The rows of R fall into a few groups, which share some directions, and each row is roughly a mix of its group's hidden directions.
R (107 x 10):
[[-3.14  1.05 -1.62  1.55 -0.36  0.07  0.34 -0.61  3.32 -2.62]
 [-0.86  2.49 -1.74 -1.87  1.15 -1.49 -0.74 -3.19 -2.48 -0.80]
 [-2.04 -1.53 -2.87  0.97 -0.05  0.23 -3.95  1.41 -0.54 -0.97]
 [ 2.81  2.95  0.82  0.57 -1.63 -1.33  1.96  2.15  0.11 -2.01]
 [-2.09 -1.60  2.05 -0.60 -1.67  3.13  1.91 -0.68  0.56  2.44]
 [ 0.16  1.19 -2.58  0.20  3.23  1.25 -3.33  0.50 -1.66  0.54]
 [ 0.62  0.34  1.51 -1.96 -1.95 -0.58 -0.10  0.47  4.43  1.98]
 [ 0.90 -1.56 -0.59 -3.23 -1.28 -1.86 -2.01 -2.54 -1.32 -1.76]
 [ 1.79 -1.93 -0.03 -0.89  3.90 -1.55 -0.83 -1.68  1.11 -2.11]
 [-0.94  3.45  1.57 -1.77 -1.70  1.32 -0.27 -1.74  1.99  2.11]
 [-0.03  0.91 -0.05 -3.00  3.51  1.68 -2.16  0.33 -2.12 -0.50]
 [ 0.49  2.16 -1.40  2.06 -0.57 -2.64 -2.63 -0.18 -2.23 -2.03]
 [-0.91  0.41  0.56  1.71  3.60  1.42  1.99 -0.66 -3.27  0.50]
 [-2.77  0.67  2.55  1.62 -0.80  1.68 -0.57 -1.49  3.08  1.31]
 [-1.07 -1.33 -0.79  3.78 -0.83 -0.84  1.22  0.74 -0.07 -3.64]
 [ 0.44 -0.73  4.67 -1.55 -1.09  0.14  0.42  1.36  1.56  1.97]
 [ 0.36 -0.97 -2.66  2.82 -0.34 -0.87 -2.15  1.78 -2.34 -2.07]
 [-2.69 -2.27 -0.08  2.15  3.00  1.53  0.36  2.00 -1.35  0.46]
 [ 1.64 -2.55 -1.60 -1.79 -0.72 -1.50 -3.35 -1.95 -1.11 -0.69]
 [ 1.33  1.95  0.08 -4.15  2.69 -0.48 -0.98 -0.07  1.80 -0.01]
 [-0.38  0.15 -0.10 -0.38  2.53  2.81  2.86 -0.83 -3.05 -1.31]
 [-0.03 -1.95 -4.38 -1.19  0.31 -1.98 -0.41  1.54 -1.48 -1.18]
 [-0.88 -2.37  1.23 -0.90 -0.67 -0.97 -2.59 -3.17  2.34 -1.48]
 [-0.25 -0.45 -1.17  3.80 -2.10  0.96 -2.19  1.72 -0.31  2.29]
 [-2.50  1.25 -1.23 -0.61  0.06 -2.16 -3.40  0.59  2.39  1.59]
 [ 1.54 -2.78  0.12  1.51 -1.75  0.23 -3.45  1.72 -2.01  0.32]
 [ 1.32  0.54  1.70 -1.20  0.06  4.89  1.73 -0.66 -0.42  0.76]
 [ 4.07 -2.21  0.32 -0.80 -1.32 -1.94 -0.22 -0.35 -1.88  1.75]
 [-0.07 -0.55  0.73 -3.76  2.29  1.36  0.04 -0.38 -1.98  2.89]
 [ 2.36  1.41  0.44  0.72 -1.47  0.35 -4.40  1.09  0.72  1.72]
 [ 0.71 -0.64 -3.57  2.49 -1.28 -0.40 -2.29  1.59 -0.40 -2.21]
 [ 3.21  0.81  1.54 -0.30  0.77  0.82  3.03  1.44 -2.92  0.22]
 [-0.45  1.59 -0.33 -0.58  4.09  0.48  1.21 -2.42  0.35 -2.64]
 [-1.12 -1.73 -0.61 -0.96 -1.58  0.63 -3.51 -0.86  2.99  2.03]
 [ 0.89 -2.28  0.24  0.58  0.74 -2.19  0.65  2.07 -0.77 -4.18]
 [ 3.00  2.34  0.42  0.26 -0.87 -3.11 -0.90 -0.34 -0.72  2.81]
 [-0.17 -2.36 -0.19  0.43  1.83 -0.96  1.11 -2.09 -3.57 -2.47]
 [-1.14  3.79 -0.37 -0.84  0.99  0.71  2.54 -1.54  2.77  0.11]
 [ 0.35  0.28 -2.18 -1.16 -1.56 -3.66 -1.17  0.26 -2.73 -1.86]
 [-0.11  2.03 -0.10 -2.50  1.48 -0.84 -2.21 -0.79 -3.43 -1.99]
 [-1.16  0.42 -1.18  4.51 -0.97 -0.01 -1.92  0.50 -1.72 -1.84]
 [ 2.26 -2.96 -3.17 -2.47  0.49 -1.20  1.18  0.67 -0.93 -0.29]
 [ 2.60  3.67  0.71  1.22  1.79 -1.81 -2.02 -0.73  1.04 -0.38]
 [ 2.84 -1.83 -1.08 -0.26  2.13 -2.11 -0.31  0.18  3.04 -1.87]
 [-1.29  0.45 -0.16 -3.22  1.22  2.61 -1.46 -0.96 -2.13  2.53]
 [ 1.29 -0.96  0.63  0.35  1.09 -0.69 -2.62  0.42  4.75 -0.42]
 [-0.71  0.49  0.83  0.48  2.40 -0.47  4.16  0.71 -1.80 -2.41]
 [-0.45  2.07  1.52 -1.69 -1.43  0.98 -4.08  1.60 -1.00  1.29]
 [ 0.94 -0.37  0.03  0.67  1.61 -1.81  4.06  0.17  0.13 -3.26]
 [-1.95  2.78  2.56  0.53  1.18 -3.59  0.80  0.76  0.55  0.59]
 [ 2.48 -3.03 -2.33  0.32 -2.22  2.06 -1.02  1.30  0.53 -1.22]
 [ 1.88  4.12  2.72  0.97 -0.03  0.19 -0.49  1.56  1.69 -0.29]
 [-0.22 -2.69 -0.76  2.22 -3.49  0.07 -0.24  2.73  0.13  1.42]
 [-0.09  0.89 -1.28 -3.24  2.32 -1.80 -0.39 -1.26 -1.22  3.12]
 [-0.46 -2.23 -2.21 -0.09  1.10  2.42  0.93  2.47 -1.44 -2.88]
 [ 3.88 -0.79  0.24  2.49 -2.51 -0.17 -0.63  1.85 -1.46 -0.60]
 [-1.72  1.57  0.44  1.62  1.17  0.01  3.78 -0.91  0.22 -3.11]
 [-0.38 -4.18 -0.33 -1.55  1.35 -0.15 -0.67  1.84 -2.88 -0.57]
 [ 0.08 -2.02 -4.61  0.26  0.53 -0.47 -0.33 -1.77 -1.43 -1.83]
 [ 3.06 -1.61 -0.87 -2.32 -0.24 -0.55 -1.75  1.10 -1.81  2.92]
 [-1.25  1.34  3.87 -1.84  0.37  0.80  1.88 -0.20  2.51  1.46]
 [ 0.56  2.07 -0.44  0.63 -1.22 -0.04 -4.08  0.13 -2.07  2.62]
 [ 1.89  1.52  3.59  2.07 -0.99  1.76  0.77  2.01 -1.65  0.05]
 [-2.48 -0.73  0.16  2.47 -3.00 -0.19  2.81 -2.14  0.14 -0.39]
 [-3.31 -0.78 -2.76 -0.66  0.59 -1.54 -2.62  0.81  2.10 -0.44]
 [ 0.50 -0.26 -1.44 -0.88  4.35  0.35  1.16  3.15  0.85  0.52]
 [ 0.06  1.96  1.96 -2.36  1.40  0.43 -0.90 -0.90 -1.07  4.04]
 [-2.14 -2.92  1.99  2.99  0.57  0.03 -1.00 -1.56 -1.09 -1.87]
 [ 0.28 -3.47  0.85 -1.99 -0.23 -0.07  1.71  3.07  0.28 -2.28]
 [ 1.41  0.44  1.84 -1.48  2.66  2.72 -2.33  1.98  0.47  1.63]
 [-0.41  1.78  2.05 -2.86  0.54 -0.06  0.28 -1.53  1.89  3.53]
 [-0.11 -2.57 -1.66  3.80  0.32 -0.08  2.88 -1.36 -0.66  0.02]
 [ 1.07 -2.37  0.44  0.98  2.16  1.19  1.44  2.79  2.88 -1.54]
 [-1.42 -1.60 -0.30  1.25 -2.57  2.49 -0.49  0.68 -0.22  3.83]
 [-1.81  3.50  2.12  0.36  0.84  2.26  0.70  2.25 -0.84  1.51]
 [-0.66 -0.97 -2.32 -0.33  0.25  0.45 -3.30  4.03 -0.49 -0.08]
 [-0.50  2.72  2.57 -2.84 -0.10  0.36 -2.61 -0.38  2.25  0.14]
 [ 1.33  1.19  0.91  3.16  0.52 -2.08  0.70  0.13  1.65 -3.56]
 [ 1.05 -2.71  0.17  2.41 -1.24 -2.61 -0.15  1.99 -1.48 -2.39]
 [ 4.63 -1.85 -1.60  0.33 -1.69 -0.48  0.09 -0.39 -1.90  0.34]
 [-0.33 -1.28  1.33 -0.92 -0.23 -0.25  4.49 -1.29  2.76 -0.71]
 [ 0.99  4.35  1.97 -0.80  0.26 -0.60  2.01  0.46  1.32  1.92]
 [ 1.31  2.03  1.50  0.70 -3.71 -1.10  1.19 -1.30 -2.12 -1.83]
 [-2.14  3.01  1.39  2.68 -0.40 -2.61 -1.73 -0.52  1.20  0.25]
 [-0.23 -0.54 -0.71  2.45 -0.96  0.89  2.00 -1.13  3.37  3.05]
 [-0.54 -0.51  1.39  2.70  0.20 -0.14  3.30 -0.97  2.27 -2.78]
 [ 1.18 -2.70  2.26 -0.11 -3.02  1.66 -0.95  1.21  2.53  0.10]
 [-0.98  0.02  1.18  0.68  3.70  0.05  3.69 -1.19  0.65 -1.58]
 [-3.61 -1.08  1.19  1.16  0.60  2.42 -1.72 -1.04 -2.01  1.82]
 [ 1.39  0.86 -1.12 -0.37 -1.88 -0.73 -3.09  1.02 -0.71  3.91]
 [-3.04 -3.81 -0.26  2.02 -2.47  0.06 -0.33 -0.17  0.48 -0.39]
 [-1.08  0.45  1.19  0.67 -3.61 -1.62  2.62 -2.78  0.74  0.73]
 [ 1.35 -3.00 -1.44 -2.12  1.01 -1.87 -2.84  0.78 -0.18 -1.97]
 [ 0.37  0.26 -1.09 -1.01  2.94  0.51 -0.51  4.50 -1.60  0.33]
 [-1.58 -2.39  1.54 -0.25 -0.48  0.66  1.65  1.52 -1.39 -4.02]
 [-2.22 -0.88 -1.21  0.12  1.93  0.45  1.68 -1.03 -1.56 -4.13]
 [ 1.60  3.90  0.14 -3.45  0.18  0.11  0.25 -1.51 -1.12  1.09]
 [-3.57  0.09  3.61  0.57  1.13  0.62  1.17 -0.25  0.80 -2.15]
 [ 4.08  1.13 -1.51 -0.82 -1.27 -2.19  0.83 -0.28  2.35 -0.98]
 [ 0.02 -0.75  4.22 -1.98 -3.24 -0.19  1.02  0.67 -0.42  0.03]
 [ 0.86  1.18  1.92 -3.35  2.00 -1.08 -2.21  0.84  0.98 -2.39]
 [ 3.09 -4.15 -0.50 -0.84 -1.31  1.71  0.14  0.02 -1.45 -0.19]
 [-0.13  4.05  0.87 -2.66 -2.36  0.76 -0.19  0.59 -1.49  1.22]
 [ 1.87  2.39  0.75  0.47 -2.27  0.56 -2.34 -1.68  2.37  2.26]
 [-1.69  0.20 -0.75  4.20 -1.27  2.16 -1.96  0.16 -1.12  1.41]
 [-0.32 -0.87 -3.11  2.19  3.29  0.78  1.38 -0.08  2.00 -1.33]
 [-1.88  1.03  0.05 -2.40  2.08  0.75  0.22 -2.26 -2.82 -2.48]]
One row of each group comes first, with its name. Which group is each row after those in?
[-0.03  1.43  4.08  3.14  0.90  0.51 -1.10 -1.31  0.60 -1.27] | <129>
[ 0.78 -1.01  1.67  2.59 -0.09  1.77  2.18 -0.34 -2.85 -2.68] | <68>
[-1.56  2.23 -1.97  2.27 -0.03  0.88 -1.58 -2.85 -1.13  2.32] | <89>

[-1.31 -1.66 -1.06  4.23 -3.10  0.18  0.08  1.12 -0.31 -0.02] | <89>
[-1.49 -0.88  2.52  2.83  1.52  0.63 -1.12  2.45 -1.98 -1.79] | <129>
[-1.33  2.52  2.04 -0.08  0.64 -0.63  3.38 -2.23  2.23 -0.30] | <68>
[-1.00  0.41  0.54 -0.42 -0.35  2.97 -3.13  0.66 -2.33  2.87] | <89>
[ 3.20 -0.78 -1.85 -0.21  0.93 -2.07  0.92  2.41  2.30 -1.76] | <129>
[ 0.27 -1.11 -3.71  1.47  3.18 -0.41  0.99  0.51  1.50 -1.85] | <89>
[-2.24  3.80  3.00  0.98  0.54  0.41  1.05 -0.20  1.86  0.24] | <68>
[ 1.55  2.29  1.73  0.13 -1.83 -0.95  1.50 -2.58  2.97  1.37] | <68>
[ 0.44  0.55 -0.40 -4.99  2.11 -1.12  0.16 -0.71  1.29 -1.05] | <129>
